(in the rows, 128 means zero)
Each named turn below is shown by a few rows before and after it. Which turns, in which order, take the first row of each later pair to the second? The first pair is answered.
gabi (before -> after):
[155 138 102 122 131 151 109 113 145 132 146 115 116 154 144 137 134 124
 120 120 132 117 149 145 180 145 168 116 137 153 125 137 126  96]  ->  [154 142  97 123 121 144 104 117 139 142 150 111 115 152 141 138 139 131
 126 121 128 111 144 151 182 153 166 116 138 159 128 132 128 102]
[138 119 123 116 111 128 155 118 104  90  91 110 167 144 136 144 126 133
 117 140 124  80 140 111 131 148 126 141 126 126 150 123 144 142]  ->  [140 108 137 128 137 150 156 111 127  81  85 126 163 146 142 140 119 101
 115 130 128 112 150  93 127 137 141 148 129 130 134 136 140 126]
[ 50 156  95 128 146  76 133 120 133 125 102  88 124 144 140 134 161 158
  98 113 127 116 146 104 163 133  94 151 130 152 166 120 131 135]  ->  [ 59 149 100 129 163  78 136 115 145 109  84 103 129 149 147 133 155 141
  87 117 125 120 162  91 162 121  99 154 132 150 158 139 126 131]
teraf (before -> after):
[165 105 113 106 161 119 146 113 151 115  88 168 141 118 109 150 104 107
  68 137 102 120 153  87 123  81 114 109 111  88 101 121 102 127]  ->  [155 116 116 116 171 124 157  96 159 116  76 173 134 111 105 136 107 100
  66 140 102 132 154 101 139  84 132 123 114  99  90 132 102 122]
[131 121 120  89  62 116  79 141  95 108 168 143 117 161 163 124 130 158
 119 142  95 112 107 137  83  84  57  97 153 123 141 120 124 138]  ->  [133 108 148  99  88 147  64 132 121  95 156 160  97 167 169 126 121 129
 117 135  97 147 121 116  63  71  77 100 163 126 117 145 107 119]
[121 160 113 137 118 102 181 134 146  97 128 116 171 176 158 123 133 104
 154 147 175 109 146 136 188 127 134 184 127 107 155 137 178 132]  ->  [136 142 105 125 103  95 168 153 131  91 141 114 180 181 161 141 130 115
 155 147 177  94 144 124 166 124 116 164 126  90 168 128 180 140]
besog (before -> after):
[ 78 137 114 140  95 141  79 147 124 149 132  70 122 147 110 138 140 182
 148 109 125 146 123 167  84 161 141 143 117 127 131 109 136 148]  ->  [ 69 152 116 146 116 141 113 126 147 124 103  69 133 138 116 128 143 151
 149 117 134 145 135 182 136 163 166 185 123 139 134 124 152 130]
[129 129 139  80 113 132  78 126 113 119 126 105 121 143 131 137 158 137
 122 128 130 150 140 141 124 140 109 119 127 109 133 116 122 122]  ->  [122 135 136  85 125 132 101 115 127 103 109 102 122 138 134 131 164 119
 122 132 131 148 147 148 151 142 121 146 131 118 136 127 134 112]
[142  90 115 139 137 153 114 172 120 131 159 145 137 140 122 167 141  82
 117 106 132 177 152 103  94 115 116 126 141  99 125 146 107 102]  ->  [123 107 146 131 125 150 104 151 122 128 124 135 113 145 114 154 166 101
  86 127 117 166 158 107  78 135 129 143 143 103 125 185 120 119]
[147 144  92 186 144  81 132 102 107 127 126 134 118  92 137  88 166 170
 115 147 106 115 153 152 187 154  93 146 115 137  74 112 177 187]  ->  [158 131  71 189 147  82 137 116 103 130 144 131 129  92 140  97 151 160
 133 135 116 119 152 148 192 141  81 131 110 123  72  89 167 183]
Now pairs of rows:
Each pair is two turns apart.
[127 147 123 138  99 103 113 132 105 157 148 132 104 116 109 118 138 168
 140 117 120 131 104 158 118 141 115 117 116 128 123 114 124 149]  ->  [135 123 144 135 109 125  93 141 114 145 153 144 100 129 112 129 129 151
 134 107 121 148 112 124  81 133 122 103 123 118 114 128 109 137]	teraf teraf
[ 84 134 121 181 143 171  97  90 183 150 128 147 119 111 121 110 128  58
 167  79 123 201 134 174 161 116 193 146 152 151  96 143 117  86]  ->  [ 85 171  69 145  85  82 134  95 121 176 124 101 151 105 103 114 152 136
 151 122 103  99 113 231 214 141 136 150 128 148 151 109 158 137]	teraf gabi
[133 127 187 119 146 120 101 113 129 140  84 154  96 126 113 124 138 141
  60 163  98 124 148  99  70 133 124 107 121 123  98 177 111 153]  ->  [104 160 167 127 135  95 130  91 123 156  78 141  96 113 101 100 151 159
  63 173  97 111 135 141 119 145 129 132 116 141 106 176 129 165]	teraf teraf
[120 129 148 144 179 144 135 100 167 113  82 167 108 115 134 110 133  90
  82 135 118 161 145 109 144 109 158 136 135 138  99 167 119 107]  ->  [ 79 168 101 157 128 124 140  98 133 164 135 119 108  94 119  96 148 142
 134 118 131 153  98 177 177 138 151 151 134 161 112 118 130 124]	gabi teraf
[107 161  67 176 122 134 130 130 148 156 156 117 136 137 125 107 110 115
 171 105 145 160  98 136 174 148 106 139 120 140 122  97 117  99]  ->  [116 147 107 165  95 135  72 144 128 176 161 121 101 149 120 110 114 158
 140 113 123 156  92 112  88 164  93 106 123 130 118 112 102 127]	besog teraf
